In the rows, 128 means zero.
The same turns and mirrors carry the whole set onto itself, and each row onto the other rows of its family. Which rows share a family with each named row? Give them in list order.
These 16 rows form 4 families of 4 rows each.
Gagu: [106  85 103 112  84 120 149 133 102 143 134 128 141]
tok: [153 147 183 132 150 115  99 136 110 117 155 126 105]
noke: [124 152 144 140 166 125 106  90 128  98 142 139 118]
pudu: [144 146 175 141 146 118  92 132 110 100 145 102 117]
Sidip: [128 132 130 131 169 106  99  89 134  84 148 130 121]
koset: [119  82 112 120  81 108 152 154 115 127 109 140 113]
kezis: [131  95 134 120  88 114 155 148  95 157 144 121 156]
Relim: [119  95 116 107  96 125 161 133 107 164 145 134 151]
dito: [115 139 135 142 176 110 111  99 150 101 157 140 117]
guzi: [149  82 107 121  89 104 141 157 140 121 106 143 118]
kozok: [145 156 179 143 155 126 102 115 110 105 133 127 106]
Gazir: [133 140 122 132 178 106 103 110 150  95 132 137  99]
vez: [126  92 114 131  95 112 162 163 138 131 105 151 116]
mabu: [117  93 112 116  91 124 141 133 116 156 146 113 163]
Fege: [140 152 165 127 156 126  95 123 103 131 157 100 124]
nere: [128  86  97 133 103  93 161 144 145 111 116 152 132]

Same family as Sidip: pudu, Relim, vez
Same family as guzi: tok, dito, mabu
Same family as Gazir: kezis, Fege, nere

The same turns and mirrors carry the whole set onto itself, and each row onto the other rows of its family. Which rows share a family with each named row? Give them in list order.
These 32 rows form 8 families of 4 rows each.
sove: [105 143 139 124 125 110 116 136 121 143  60  99 105  57  71 116  92  76
  84 112 144 121 130 122  93 105 129 104 142 160 132 143 136 131 115]
Bilo: [159 155  85 118 139 102 137 127 168 174 161 136 146 120 135 105 130 109
 165 139  90 113  82 166 104  81 101 153 138 121  98 119  96 132 145]
lal: [103 147 153 120 114 104 128 148 124 153  57  96 117  46  81 127 110  84
  94 119 149 102 108 105 100 121 146 115 156 164 120 139 138 130 117]
Miz: [ 78 155 133 121 106 102 143 163 160 149  94  89 188 104  63 113 152 107
 128 116  91 144 130 180  99  74 126 116 142 162 113 128 128 174 149]
Gam: [177 103 120 139 104 120 126 128 159 127 147 128 137 107 149 102 135 105
 110  99 130  89 135  94 111 139 144 150 122 130 122 126 115 103 117]
Gatef: [ 65 153 127 146  99  99 146 171 160 149  85 101 186  94  75 137 135  91
 125 112  97 133 128 183  80  77 126 118 145 140  91 156 135 156 155]
Fikez: [ 89 134 112 128  84  92 152 171 162 150 103  61 182 102  82 121 146  94
 145 125  90 132 147 169  87  67 109 116 143 158  89 135 152 156 137]
Zed: [177 115 114 140 102 119 121 133 142 148 146 111 141  82 143 125 128 115
 104 100 129  99 123  71 114 143 130 164 107 139 115 127 116 105 130]
Veve: [170 111 126 144 116 116 133 129 147 143 146 122 139  97 156 119 159  94
 103 105 128  82 129  88 100 140 137 161 106 140 118 123 114 112 108]
rufem: [ 88 135 137 118 117 102 137 130 109 147  49 102 109  63  89 123 104  81
 100 101 131 106 127 117  90 122 140 112 152 153 143 125 140 124 127]
Kazir: [146 112 132 142 113 128 134 129 136 130 157 118 143  95 131 143 156 113
 109 109 128  95 136  83 118 146 136 162 110 120 104 119 110  99 132]
gokuv: [ 82 156 129 145  96 104 140 169 168 159  91  82 181 109  67 120 149  93
 134 120  97 150 134 172 100  70 111 131 133 173  98 147 134 165 138]
vesos: [115 152 145 109 124 109 148 129 113 165  45 101 108  50  89 114  90  80
 104 120 150 122 133 120  96 115 120 115 152 137 120 134 140 131 133]
fis: [ 91 155 136 138 119 119 134 138 107 138  66  95 115  45  81 130 111  85
  84 103 131 135 120 117  76  98 124 107 153 133 116 160 147 129 117]
fotu: [153 115  70 101 120  97 127 126 158 162 143 150 131 106 155 100 162 103
 146 147  91 130  82 168 107  90 104 144 127 113 104 138 115 145 147]
gori: [116 151 153 145 110 107 110 142 121 135  58  98 118  53  67 123 111  89
 110 101 154 126 115 117 115 112 130 106 173 147 125 124 143 137 140]
vig: [162 160  87 103 127  92 130 130 153 176 167 140 146 116 147 110 144 108
 146 142 108 135  71 164 120  86 109 160 137 130 116 134  96 148 141]
dozi: [ 99 132 146 139 111  99 123 136 109 145  39  98 118  72  90 123  87 103
  81 116 134 119 134 120  88 108 138 112 146 144 128 125 129 122 124]
Fali: [106 144 144 137 111 107 130 139 119 136  49 103  98  73  91 112 101  85
  86 106 129 134 129 113 103  97 135 108 163 157 136 141 146 130 109]
Danu: [152 148  62 108 120 103 129 133 173 161 155 141 140 117 131 123 122 100
 168 141 104 125  81 166 116  92 107 151 132 138  99 140  84 136 156]
demet: [158 139  86 115 135  92 134 145 154 169 170 132 153 107 164 125 138  96
 152 135 120 137  73 164  95  99  88 153 153 126  92 151 110 121 146]
Zer: [ 79 153 116 145 116 102 152 152 159 160  99  84 167  95  62 115 152 110
 144 128  76 153 130 161  92  66 120 110 154 157  98 142 126 169 144]
Sisaz: [169 118 121 136 127 128 137 120 154 130 151 117 149  91 160 123 133 104
 115 100 138  73 120 111  89 155 125 156 120 118 100 134 129 112 127]
bamom: [171  95 119 147 112 112 124 119 132 151 143 109 140  90 164 119 138 116
 116 109 145 102 133  92 109 140 144 153 125 134 126 125 113  98 123]
Nilet: [ 80 156 121 129  99  96 157 167 160 158  84  82 167 100  83 119 164  94
 142 109  70 154 129 166  87  64 106 126 146 167 103 128 133 149 150]
mot: [ 98 142 133 136  98 116 134 161 155 136  91  78 159 115  73 132 141 105
 137 102 107 138 114 169  93  41 118 110 142 165  91 131 137 178 164]
falu: [144 152  66 118 125 106 134 143 163 155 150 141 129 116 146 105 153  96
 160 150  99 128  83 186 113  91 102 153 119 139 103 152 106 114 143]
zume: [161 107 111 138  91 114 140 125 127 158 146 150 138 102 144 108 152 111
  98 102 128  92 133  98 112 158 114 151 129 115 110 109 124 117 119]
zof: [164 144  67 124 139 100 131 150 141 160 138 149 137 120 137 138 127  87
 159 151  94 131  67 167 109  82 116 147 134 120 106 139 102 126 150]
rosu: [ 91 156 112 129  92 116 161 178 167 141  84  78 170 111  76 118 153  94
 138 123 104 139 116 171  81  55 112 116 147 175  86 143 116 151 141]
nuno: [149 143  82 104 134  93 129 139 157 167 152 149 147 123 138 108 146  84
 160 147 110 128  71 168 102  93 100 158 140 130 114 137  84 125 132]
ves: [158 114 129 130 113 121 130 139 122 163 159 136 137  92 135 115 141 104
  98 100 131  83 126  96 108 155 137 153 102 144 115 129 129  94 123]

Same family as zof: Fikez, Kazir, vesos
Same family as Zed: rufem, Danu, Nilet
Same family as fotu: gori, mot, zume
Same family as sove: Veve, gokuv, nuno
Same family as Bilo: dozi, Zer, bamom

The same turns and mirrors carry the whole set onto itself, and each row onto the other rows of its family. Which rows share a family with each named row? Give them in list order.
These 39 rows form 13 families of 3 rows each.
Fipu: [105 116 155 119 167 152 163 143 124 104 108 137 121 147 177 144 170 118
 156 110 131 108 122  95 125 169 140  72 141 166 157 125 112 149 146 118]
pugo: [120  96 141 132 126 115 146  90 139  95 128 177 118 187 157 137 175 125
 140  78 122 122 142 111 149 113 150  96 128 144 154 119 124 130 119 111]
Gaz: [120 134 121  79 103 154 171  97 135  97 102 131 156 178 162 113 163 133
 134  94 125 122 125 120 148 122 145 130 160 173 155 133 133 158 108 108]
nuduk: [160 103 122 123 100 148 133 126 119 148  81 104 158 137 136 138 112 122
 126 153 106  90 137 133 132 169 102 179 120 104 124 169 132 134 100  89]
Kel: [129 102 125 136 122 131 138 142 130  95  75 105  80 162 114 156 154 121
 184 188 137 143 138 132 127 176  92 104 109 138 109 133 125 165 158 131]
zorat: [129 125 110  90  86 135 142 137 100 137  64  98 144 109 140 132 113 106
 127 135 131 134 133 139 127 145  95 141 158  99 135 171 164 126  88 130]
sagi: [114  89 159  69 125 130 157 119 125 103 142 151 136 145 158 132 136 121
 145  89 114 103 100 111 165 126 149 143 156 151 137 149 134 149 140 107]
gofov: [145 121 134 112 118 152 101 138 109 157  88 104 116 115 163 152  87 125
 137 123 100 152 111 114 119 205 104 140 136  99 142 150 132 147 125 134]
vuz: [164 126 131 152  92 138 131 130 131  98  50  88 150 146 136 139 104 123
  96 169 124 152 134 139 125 136 129 158 149 116 116 120 150 112 132 145]
Pames: [144  70 117 117 124 148 109 133 135 144  98 115 146 112 130 153 126 115
  83 105 128 116 126 140 122 151  83 135 157  90 148 119 113 116 138 142]
vunef: [119 133 153 128 133 154 166  75 138 118 164 157 149 178 123 128 139 100
 168  94 127 135 129 102 140 125 125 129 128 116 131  99  84 149 120 123]
napi: [101 134 151  97 153 152 145 114 128  86 160 151 131 172 180 130 130 112
 135 112 138 129 110 126 132 146 161 125 123 152 153 135 106 147 112  88]
Mabas: [144 117 141 108 145 138 170 102 131 114 131 147 154 156 152 133 157 125
 134 115 108 105 114  97 153 149 187 137 121 180 132  97 115 154 121  85]
lozan: [119  88 133 120 107 131 156 114 133 107 108 161 188 168 149 144 161 157
 144 109 127 112 137  85 136 140 152 131 145 172 134 129  96 117 150 103]
Loz: [104 163 133 136 112 129 124 118 132  59  96 117 131 168 130 101 155 116
 186 177 165 168 146 109 128 148 136 113 124 117 132 112 128 134 136 124]
rovi: [ 92  90 134 106 147 122 158 103 122  74 125 122 158 138 158 116 166 139
 133  93 138 129 122 124 126 154 140  99 128 193 133 115 100 147 105 106]
sama: [133 107 148 156 116 122 139 128 124 144  60  91 140 126 134 143 117 113
 132 159 120 121 129 143 119 181 125 141 139  77 162 170 151 101 115 113]
Vil: [113 115 171 140 135 144 154  95 155 111  84 135 153 176 151 108 169 142
 139 109 104 120 116 123 144 166 181 121 139 156 152 135 120 137 119  92]
Koduk: [115 128 119  91 108 117 133 128 122  92 106 149  85 126 108 109 160  74
 196 154 134 140 143 109 160 135 126 127 121 125 103  95 123 169 125 147]
riv: [131 132 145 116 119 170 137 111 125 129 110 141 118 178 181 129 130 159
 161  93  89 145 119 103 143 171 127 127 118 159 152 122 100 182 129 117]
rup: [104  76 147 113 129 136 141 119 128 113 136 166 141 166 136 122 163 161
 142  85 128 128 117 127 164 123  98 100 124 149 146 108  97 141 143 113]
saz: [119 104 107 122 100  91 138 133 108 107  98 147 141 126 101 155 162 118
 184 176 156 163 156  89 133 146 153 117 109 134 103  89 112 122 154 140]
pogal: [132  96 104 135  88 134 125 142 115 141  63 123 180 114 134 156 128 118
 126 146 131 110 166 103 105 159 111 149 144  97 127 145 112  92 132 136]
gofo: [133 117 141 164 124  89 166 124 128 107  85 120  97 145 107 134 159  96
 176 188 125 171 139 121 145 170 154 105 119 137 147  78 137 134 132 131]
sen: [147 103 139 136 133 154 147 151 112 148  47  99 128 123 156 177 126 131
 111 126 114  98 117 155 118 151 138 132 115 125 114 154 130 142 132 143]
sakag: [139  93 107 136 112  80 108 105 132  95 110 139  76 145  98 155 153  78
 154 154 152 162 155 126 129 141 128 103 120  93 119 112 151 125 135 143]
Zag: [161  97 110 106  86 137 151 141 124 132  88 105 112 123 134 151 107  83
 121 140 107  94 147 131 137 127  92 179 161  95 143 142 138 139 127 148]
ramuf: [115 100  99 131 114  93 143 121 112  76  95  97 111 120 114 132 159 106
 161 170 152 163 157 142 116 161  93 107 100 153 113  89 114 155 106 143]
geg: [138 106 165 133 121 149 151 103 114 156 128 134 168 132 115 150  87 103
 124  97 112 137 112 128 138 133  92 147 136  82 111 135 114 117  99 133]
kesog: [133  81 108 127 115 120 146 118 108 115  77  73 160 109 150 154 119 130
  94 120 135 109 139 164  97 153 100 144 128 132 134 148 123 128  98 129]
Gufe: [148 132 114 119 118 121 134 122 114 124 121 112  75 148 140 162 116 118
 181 155 120 185 122 108 131 180 144 129 104 131 146  93 124 181 156 150]
gom: [142 119 115 123 126 104 146 139 107 111 126 126 108 118 108 131 144  76
 185 202 133 153 148  89 142 184 115 115 113 124 123  89 136 140 117 109]
posu: [109 138 176 133 129 133 165 134 100  93 112 132 175 148 184 122 122 150
 124 112 130 140 115 109 142 123 160 109 149 145 158 125 143 100 126 111]
Puv: [146  83 133 140 105 127 106 116 129 138  73 145 126 134 141 147 126 111
  93  93 110 114 144 139 127 134 102 126 146  88 128 157 152 101  95 128]
Navik: [154 114 137 133 111 149 145 150 104 135  99 120 124 140 168 159  79 110
  87 146 110 129 129 161 128 136 100 161 123 110 144 142 134 124  88 124]
lanal: [151 109 132 135 117 126 148  87 136 120 141 122 120 147  77 159 108  74
 158 157 133 174 132 117 132 145  99 140 132  98 104  87 115 143 136 149]
gapi: [134 135 121 120 118 136 114 130 140  80 113 141  82 154 116 124 127  75
 149 192 136 181 136 137 133 166 111 127 115 135 105  91 114 157 107 133]
Dab: [126 103  96 123 122 110 121 120 120 117 116 123 101 132  93 150 162 106
 160 139 160 152 145 147 139 126 112 118  87  91 130  77 102 154 152 157]
Sobib: [131 128 104  85 101  99 168 121 112  88 105 115 104 136 113 137 147  92
 168 172 150 188 132 119 148 141 137 110 146 155 125  91 158 157 127 144]

Same family as Fipu: Kel, sen
Same family as ramuf: rovi, kesog
Same family as sakag: pugo, Puv
Same family as rup: Pames, Dab
Same family as Sobib: Gaz, zorat
Same family as gapi: napi, Navik
Same family as Koduk: sagi, Zag
Same family as nuduk: Mabas, gom

